128 stands for zero in the data rows.
Some points, one per row:
[118 163 120 109 138 150  97 141 140 157 125 136 133 122 137 178]
[166  93 118 116 123 101 193  89 121 106 123 123 117 121  97  38]
[121 162 138 119 130 142 113 144 119 144 115 155 129 136 134 147]
[100 185 166 142 136  97  85 167 137 161 115 175 144 133 153 200]
[144  63  71  91 128 159 174  88 142 100 130  91 131 117  97  71]
[121  95 154 117 105 121 126  86 139 105 113  83 100 128 105 107]
[115 182 121 114 144 155 115 174 126 162 131 179 147 139 168 189]
[112 146  96 105 141 139 140 157 154 153 121 163 159 136 143 167]
[ 99 147 173 150 128 102  79 145 128 106 102 134 131 123 122 170]
[143 156 124 126 117 116 117 135 125 142 158 119 108 113 136 124]
[143 109  72 100 134 161 146 134 142 112 143 123 135 132 125 103]
[119 109 161 164 146 108  64 127 112 114 126 133 146 138 134 162]
[ 92 174 133 113 132 153 116 155 125 145 131 149 130 137 174 199]
[124  67  93 120 133 141 149 103 155 140 133 116 148 140 142 117]
[151  86  97 115 131 153 183 115 143 101 113 121 142 130 101  91]
[103 215 255 214 130  29  37 172  50 134 122 185 123 156 192 190]
[125 156  75 103 135 158 161 146 146 113 132 142 140 130 136 122]
[111 194 125 104 130 152  96 152 137 188 130 160 132 140 153 190]
[115 154 118 125 134 146 104 138 153 160 132 143 136 116 135 172]
[141 170 156 127 130 129 102 132 160 159 131 128 117 107 121 174]
[146  98 105 120 123 142 193 114 127 104 134 127 128 140 121  77]
[124 122 179 146 124  76  91  98 127 119 108 111 107 118  88 114]
[132 138 192 156 116  69 112  89 108 116 137 106  98 115 118 119]
[138 194 160 132 120 116 101 128 168 152 123 129 106  98 104 158]
[117 127  94 130 129 120 168 127 146  98 137 134 139 133 144 106]
[109 196 181 137 128 101  81 144 105 128 131 127 107 130 144 173]
[129 166 118 116 129 112 131 138 116 166 134 167 135 142 152 128]
[147 177  65 101 140 186 146 153 163 150 152 140 135 107 126 165]
[120  81 128 135 117 133 166 121 156 136 118 131 139 141 132 130]
[148 167 139 150 131 104 108 131 122 139 152 134 119 118 133 131]
[153 140  99  93 137 172 108 118 131 144 152 111 113 112 108 145]
[136 133 160 126 119 130 144 115 130 126 136 121 110 131 125 129]
[161  70 136 139 113  99 149  89 130 126 132 100 112 119  94  67]
[144  85 176 171 113  61 113 105  95  86 151 105 108 132 125  85]
[139 159 107 131 141 140 170 146 166 153 132 165 156 141 150 146]
[169  38 130 132 117 113 183  57 124  45 145  68 104 128  77  34]
[115 116  76 110 133 159 155 130 139 114 132 121 144 126 150 137]
[118 176 112 108 125 147 109 137 119 156 136 118 119 118 131 151]
[108 187 112 112 129 155 124 161 136 150 125 147 134 135 152 164]
[149 144 149 121 128 127 123 123 156 142 132 114 112 105 106 144]
[111 145 172 147 130  85 106 141 101 137 119 148 132 132 154 137]
[131 100 150 157 125  89 128 109 130 109 139 118 128 140 129 106]
[ 93 175 174 165 135  68  64 156 130 136 124 150 136 122 166 172]
[116 106 129 120 119 131 124  79 162 107 135  76 110 108  99 146]
[132  94 135 125 120 115 140  91 118 113 145 107 117 134 128 109]
[118  95 118 103 129 151 129 132 119 142 105 125 135 142 123 118]
[132  68  79 112 132 123 139 100 127 123 128 113 147 117 123  88]
[143  87 154 152 122  79 161  95 131  75 129 112 121 127 109  64]
[129 127 159 141 119 114 139 136 141 130 126 126 125 140 138 132]
[114 102 119 126 138 147 106 130 126 133 104 120 149 129 118 135]
[ 94 117 176 159 129  93  95 126 101 117 110 128 125 131 139 142]
[130 150 165 145 121 114 143 129 141 126 118 138 128 146 127 147]
Here are 10 more points, each followed by its number:
[148 153 103 117 147 163 113 151 124 145 137 155 146 139 141 144] 0
[181  24 133 138 105 112 217  68 141  57 135  79 105 130  74  26] 1
[161 127  91 101 120 156 138  98 174 126 150 104 127 108 102 120] 2
[142 122 125 140 137 126  87 135 122 129 135 134 134 111 104 137] 3
[151 199 141 130 130 112 150 155 158 136 114 159 124 112 109 114] 4
[140 119 187 183 145  56  50  86  79 131 153 114 116 117 120 126] 5
[150 205 131 153 148 126  77 171 130 179 160 162 132 111 141 197] 6
[107 170 157 142 125 125  99 156 103 140 130 146 123 134 150 163] 7
[135 116  46  99 150 171 155 130 136 138 143 123 146 121 127 120] 8
[122 183 170 139 133  85 105 143 139 155 119 155 125 119 141 136] 9
Which two of these numbered points are nearest to each point below, ignoring the 2 directions in which the first points spread most? Their numbers follow each, nearest first.
[124  81  59 103 141 142 135 117 134 137 128 125 156 120 134 109] > 8 3
[139 123 123 141 139 110 121 119 113 122 139 120 125 118 116 114] > 8 0
[163 100  88 130 132 141 140 137 120 102 138 135 147 127 109  89] > 0 8
[111 135 177 147 118  95  89  84 150 114 133  86 102 108 102 163] > 2 3
[153 148 103 130 131 111 131 122 131 125 157 131 120 102 109 104] > 6 9
[106 172 120 122 129 155 108 166 118 150 130 143 132 131 159 177] > 7 8
[145  91 127 147 145  97  94  78  97 128 159 103 124 118 112 106] > 5 8
[155 184 151 142 127  98 152 143 147 120 114 149 117 109 100  92] > 4 9
[150 101 151 158 132  95  91 115 109 104 134 118 122 108  93 104] > 3 8
[154 165 177 145 115  95  81 102 150 130 142 116 110 108 108 146] > 2 6
[139 104  65  98 114 149 192 110 169 152 135 108 125 106 117  79] > 9 7
[134 102 102 106 130 176 119 146 155 147 113 110 135 113 104 156] > 3 7
[128 207 116 105 141 135 125 157 135 182 122 176 133 122 151 169] > 9 1
[144 122  71 114 147 152 117 140 112 131 158 130 140 125 134 130] > 8 0
[151  64 136 133 117 129 132 108 141 115 111  89 119 111  78  95] > 3 2
[142 184 133 141 136 118 100 144 129 155 153 144 123 116 144 156] > 6 8
[ 97 153  60 126 160 163 110 177 158 189 124 183 178 123 167 188] > 8 3
[133 137 134 133 125  94 158 105 129 118 117 135 133 134 115  86] > 9 1
[116 111 116 114 120 141 126  80 162 114 138  77 113 109 100 147] > 2 3
[138 141 109 121 127 121 130 100 154 130 151 107 118 112 106 118] > 2 9
[150 102 157 153 112  64 132  92 142  84 122 109 115 117  92  61] > 9 2
[144 143 178 154 116 106 154 151 130 120 118 148 113 132 125 116] > 1 9
[122 156 170 125 113  82 128 109 111 129 111 126 107 122 112  91] > 9 7
[120 152 118 137 154 128  55 127 104 171 156 138 139 121 152 182] > 5 8
[137 123 142 112 114  94 156  90 112 114 115 110 106 119  98  55] > 9 7
[144 129 130 165 124 113 161 143 162  85 141 137 128 121 115 127] > 1 9
[106 124 143 129 125 150 130 146  97 136 108 137 123 147 146 129] > 7 0
[115 144 126 129 132 117  49 149 116 154 126 129 133 113 122 164] > 3 5
[147 132 170 149 114 111 161 145 131 116 117 139 112 128 119 103] > 1 9
[127 188 137 151 151 118  82 149 141 186 153 182 145 122 167 203] > 6 8
[131  93 134 116 116 125 156 104 108 109 126 120 119 145 124  93] > 7 0
[ 97 232 242 187 121  54  29 151 114 151 131 148 108 121 161 208] > 2 9
[152 108 120 136 133 101 149  75 117 101 162  94 115 120 120  80] > 8 7
[135 133 140 131 125 113 137 125 143 120 119 112 119 117 103  91] > 9 7
[137  46 119 120 105 141 173  75 109 105 135  69 104 126  96  74] > 7 8
[103 202 167 133 138 105  59 145 129 138 139 141 118 119 141 195] > 2 8
[100 119 149 137 119 121 130 133  74  87 135 115 113 136 152 114] > 7 8
[154  86 170 161 105  50 139  81 134  66 118 100 111 116  83  38] > 9 4
[124 133 165 142 113 100 114 111  91 120 126 118 101 128 111  99] > 7 8
[118 147 109 107 118 147 134 132 109 142 132 128 117 135 132 123] > 7 8
[138 101 118 112 120 124 163  94 115  82 138  93 108 134 109  74] > 7 8
[134 108  91 102 129 184 122 148 159 151 117 115 136 111 106 158] > 3 7
[130 107 179 122 106 115 150 102  81  82 109 110  93 142 113  70] > 7 1
[151 116 122 125 130 147 116 141 100 125 134 128 132 121 114 107] > 0 7
[160  91  98 118 135 142 150  96 124  98 151 120 140 132 122  95] > 0 8
[146  92 139 145 126 113 125 140 132 115 131 129 140 132 128  99] > 0 7
[124 153 148 125 131 136 100 126 155 147 119 122 125 125 127 160] > 2 7
[ 99 175 202 161 112 102 118 161 132 148 110 152 123 149 176 182] > 1 7
[162 112  93 107 136 148 152 118 122  97 146 113 122 117  98  83] > 0 7
[125 159 130 132 130 110 146 127 133 134 116 149 138 132 126 114] > 9 1
[134 174 118 123 143 141  86 150 147 177 122 163 151 123 124 177] > 3 0
Now 10 new points, numbered from 0 again:
[131 121 139 132 126 100 150 129 124 104 131 134 130 136 143 107] 0
[144 165 126 120 140 138 148 121 165 128 139 145 138 136 119 144] 1
[115  90 160 161 120  90 132 102 126 123 129 106 122 132 137 111] 2
[148 123 153 136 122  77 137 112  94  66 129 121 108 122 100  52] 3
[ 94 188 161 155 121  91  54 156 126 200 113 164 134 121 152 179] 4
[131 109 133 135 121 111 120 132 116 116 150 122 120 132 142 119] 5
[112 177 203 165 118  68  80 123 122 126 133 123 107 124 139 148] 6
[110 149  75 100 127 187  74 153 139 149 146 106 131 114 142 191] 7
[137  63 155 145 108  90 140  43 149  71 138  51  95 106  71  83] 8
[132 105 158 148 103  98 166 111 118 128 112 121 113 131 116  77] 9
The same question for these:
[155  82  54  96 124 144 193  70 163 100 156  77 121 112  82  51] > 6 1
[130 109 123 129 124 113 103 104 113 144 136 110 117 115 106 104] > 4 5
[119  84 132 123 139 107  66  81 115  84 128  75 119 109  88 108] > 7 8
[114 151 129 131 143 132  76 164 100 137 131 156 146 137 157 178] > 5 0
[154 139 118 120 139 140 167 108 166 116 142 133 135 134 111 121] > 1 6
[145 168 140 123 138 129 140 120 163 130 138 145 134 138 116 144] > 1 6
[131 118 159 144 117 117  89 144 124 144  95 130 130 127  98 140] > 4 2
[107 109 135 146 127 120 131 121 131 141 128 115 132 130 154 135] > 2 5
[145 129  90  99 131 132 160 127 115  88 135 134 125 127 117  77] > 3 0
[121 139 174 153 109  97 136 134 123 154 109 139 117 128 132 119] > 9 2
[104 193 243 188 108  58  74 154 103 170 104 160 108 129 147 169] > 9 4
[152 108 104 116 128 136 181 116 110  86 132 117 116 123  94  56] > 3 0
[123 139 116 117 123 129 133 117 148 120 144 112 125 126 134 122] > 6 5
[138 147 200 189 135  53  48 130  72 114 146 132 112 120 128 136] > 5 6
[130 147 152 135 114 102 112 111 105 127 132 103 102 116 108 108] > 6 5
[127 161 106 104 128 162 140 157 137 174 127 157 133 126 143 154] > 9 0
[108 189 170 141 135  97  95 163 119 137 130 166 134 133 170 173] > 0 5
[ 94 136  85 112 137 168 134 145 152 173 132 136 148 133 176 178] > 2 5
[107 170  90  93 137 154 107 159 140 189 116 165 150 123 158 174] > 4 2
[125 112 236 191 113  63  55 129  95 132  97 126 110 125 107 143] > 4 2
[118  99 172 147 120  84 136 113 110 127  96 138 126 138 124  97] > 9 0
[113 168 104 124 137 141  91 131 150 133 152 122 127 106 133 179] > 8 6
[108  79 180 179 117  65 100 100 109  95 113 105 130 129 133 109] > 2 5
[148 123 149 149 134  99 150 152 102 112 131 166 136 148 142  94] > 0 3
[124 139 143 148 134 119  81 137  89 104 146 128 125 130 139 142] > 5 7
[100 153 160 112 111 137  91 123 142 144 112 111 109 129 131 174] > 8 6
[109 150 220 176 104  80 125 143 123 131 108 138 113 147 159 153] > 9 2
[156  82  24  64 134 172 217 112 132  74 137 114 136 127 104  32] > 3 0
[129 144  60  67 121 178 177 134 144 156 125 132 126 126 129 108] > 9 6
[132 133 101 116 138 134  69 129 149 135 141 123 133 102 118 164] > 7 8
[132 173 123 115 139 142 135 152 113 128 129 147 122 123 122 131] > 3 0
[157 121 179 179 127  66 166 102 135 107 128 137 131 136 116  88] > 1 0
[108 134 119  99 127 188 130 149 172 132 105 127 136 124 125 180] > 8 2
[115 188 120 101 122 165  70 157 130 122 135 122 116 121 129 185] > 7 8
[150 104  69 101 126 141 173  85 157 112 157  91 121 114  95  75] > 6 1
[127 128 114 126 140 151  86 143 130 116 135 119 132 119 124 152] > 7 5
[119  89 150 152 131 102 104 106 139 143 126 120 138 134 145 139] > 2 4
[122 175  85 107 146 192 133 169 141 150 157 150 141 130 174 209] > 5 2
[ 80 154 143 149 134 115  68 156 130 156 114 148 154 132 176 207] > 2 5
[137 124  89  99 143 187 126 151 115 137 143 134 132 131 121 151] > 5 7
[ 93 181  83  72 138 191  91 145 127 151 126 142 134 134 151 188] > 7 5
[121 189  96  91 143 151 122 166 124 133 131 163 136 129 148 149] > 3 0
[146  73 145 145 115 120 116 104 168 125 130  92 127 123 103 131] > 8 2
[113 131 223 185 125  79  75 153 110 160 101 150 132 131 151 187] > 2 4
[103 161 176 125 117 140  82 126  97 109 111 104 103 138 118 166] > 7 8
[160 124  92 120 119 126 153 127 126  97 145 115 121 112 116  74] > 3 0
[161  83 111 130 130 119 192 135 111  98 134 150 138 150 130  57] > 0 9
[117 117 122 125 119 117 116 104 131 138 123  96 117 117 106  85] > 4 6
[100 144  60  91 156 202  81 175 145 161 138 151 158 137 173 207] > 7 5
[121  81 143 140 121 124 159 120 150 132 107 128 137 141 129 122] > 2 9
[148 164 209 171 115  67 101 122 126 135 125 135 109 118 113 129] > 1 6
